One turn moves every row onto another: examples first, then more rows asked
Buv: [ -4   5 -12 -12 -14 -10  -5  10  -3   4  -5  -3  11   3  17   9  -1 -11
  -6  -8  13 -19   6  18 -16  -1  14]
doz: [  0 -27  -5   5  -4  -8 -10   6   7  17  -3 -26  -4  -6  23  -7   7 -20
  19   0  -4  -6  -5   2  -5   0   8]
zife: [ -7 -18 -22  -2   1  -6 -18   5   9   2  -7   2  -5  -4  11   6   6  -6
   3  -9  10   2  -3  -8 -20  -1  24]
dor: [ -5   3 -12  -8 -14 -11  -3   9  -3   6  -7  -1  13   2  20   7  -8  -7
  -6  -5  15 -19   2  20 -12  -2  15]
Sivu: [ -5   7  -3 -19 -21  -6  -2 -13   3  10   4 -10  10  -3   0  -8   9  -8
   9 -12   2 -21  14   1   1 -18   7]
fetap: [-16 -12   0 -11 -15  -3 -13 -14  10   0   4 -22   7   3   7 -14   5  -7
  23  12  -1 -17   5  -4  -7  -7  21]
Ruvof: [  2  -7   2  -5 -18 -22  -6   5  15   5 -16 -16  -7  12  12 -13  -9 -11
  10  -6  17   5 -15  10  -3 -11   1]
kis: [  7 -18  -5 -23 -13  -9 -14   0  11   2   4  -3   2  -2   2 -14  -3   2
   2 -23  -2   1  -2  11  12  10   3]
gadom: [ -7  -7   1  12 -21  -4   8 -12  12 -11   4 -11   0  -2  13  -8  -9  -2
 -11 -11 -14  -7   8   7  -6   7  10]
nem: [  7  -6 -20  -7 -19 -14 -18 -11  15   3   5 -10 -12  -1   1 -10  17  -4
  -3   6  -2   7 -11  -7  -4  -5  12]
sigi: [-20   0  -4 -16   1 -10  -5  -2   1   5   7 -10   9 -10   2  -4  11  -3
 -16   4   7 -10 -17   6   5  -9  10]
budi: [ -4  -7  -3  14 -21  -2   6  -9  10  -6   8  -4   1   9  10  -5  -5  -9
  -8  -7 -15  -7  12   3  -3   8   9]
zul: [-19  -1   8   2 -11  -4 -20   2  12  -3  -5   7   9 -20   8 -13   3   3
  14 -13  -2  -1  -7  12  -9   2  27]
tota: [-14 -26   6   0  -9  -6 -12   5  14  14  -7   1   1   3  11 -13   4 -10
  16   4   0  -6   2   2  -6 -28   7]
zanid: [ -8 -14   2   7  -3 -12  14   0  15  -8  -7  -7  16   7  24 -13  12  -6
   4   1  10   1 -10  -6   5 -10   5]
kuvig: [ -6  -7   1   8 -21  -2   5 -18  18 -10   2   2   0   4   6  -5  -9  -7
  -3  -6 -11  -5  13   4  -6   6   7]
tad: [-15  -3   3   4 -12  -8 -23   3  21  -9  -9   7   4 -16   7  -5   2   2
  11  -7   4  -7  -7  17 -10   6  24]
kaso: [  0  -3 -16 -11 -21 -10  -3  13   8   3  -2 -12  -5   2  20   0 -12  10
  22  -5  18  -9  -5   8  -3  -9  22]
Tus: [-18   1   8   1 -13  -5 -25   1  14  -3  -9   1   6 -20  11  -7   0  -2
  13   0  -3  -4  -8  15 -11   3  28]
gaku: [ -6  -8  -8  13  -9  -4   2   1   2  24 -11 -10  23  -8  -3  -1   4 -12
  16  -8  -7   8  -3   4  -5  -4  19]
divid: [-18   3  -6 -18  -3 -11  -8  -3   0   6  10  -8   8 -12   8   2  12  -5
 -16   4   6  -8 -18   7   2  -6   9]
lafil: [  3  -6  -9   5  -6 -12  17   0  12  16 -10 -29   6 -16   5   0  -3 -11
   6 -12 -11   0 -11   1   2  -4  13]
golop: [  5 -13  -5 -24 -10  -8 -11   1  12  -1   3  -3  -3  -7   2  -4   0   3
  10 -25   4   4  -6   4  17   6   3]
Lumo: [ -9 -10  -9  -3  -2  -6   8   7  -8  -6   8  -4   1  16   2 -11   2  -2
   0   9   4   1 -15  -3   4   4  18]
puvag: [ 10  -7 -13  -4 -16 -12   6 -15   6 -12 -17  -5  -7  -9  16  -3  10  -9
  11  -2  -1  -7   7  -7 -11  -7  25]
pep: [  6 -17 -14   2 -10 -18 -11   2  10  25 -10 -24  13 -11   1  -5   2 -13
  12  -2  -5  -2  -7  19   5   2  13]
tagap: [ -5   8  -4 -21 -16  -8   0 -13   1   8   5  -7   5  -8   1  -5  12  -9
   7  -9   2 -17  16   3   2 -19   8]
vibo: [  5 -16  -4 -22  -9  -9  -8  -1  18  -2   5   4  -5  -5   2 -10   1   1
   4 -20  -3  -3 -12   3  13   9   3]
geziz: [  3   0  -4   3 -12  -4   3   4   9  21  -3 -20  -6  -7  19  -5  -5  -8
  16   0   1  19 -11  -3  -7  -9  11]
zif: [  5 -13  -2  10  -8  -5   1   4  -6   6  -9 -13  10   1  10  -9  18 -11
  21   5   6  17   1   5   2   0  12]

Ruvof moves to zanid
lafil moves to gaku
puvag moves to zife
And these:
kis moves to gadom
Buv moves to divid
kaso moves to Lumo
kuvig moves to tad
budi moves to Tus
doz moves to geziz
sigi moves to Sivu

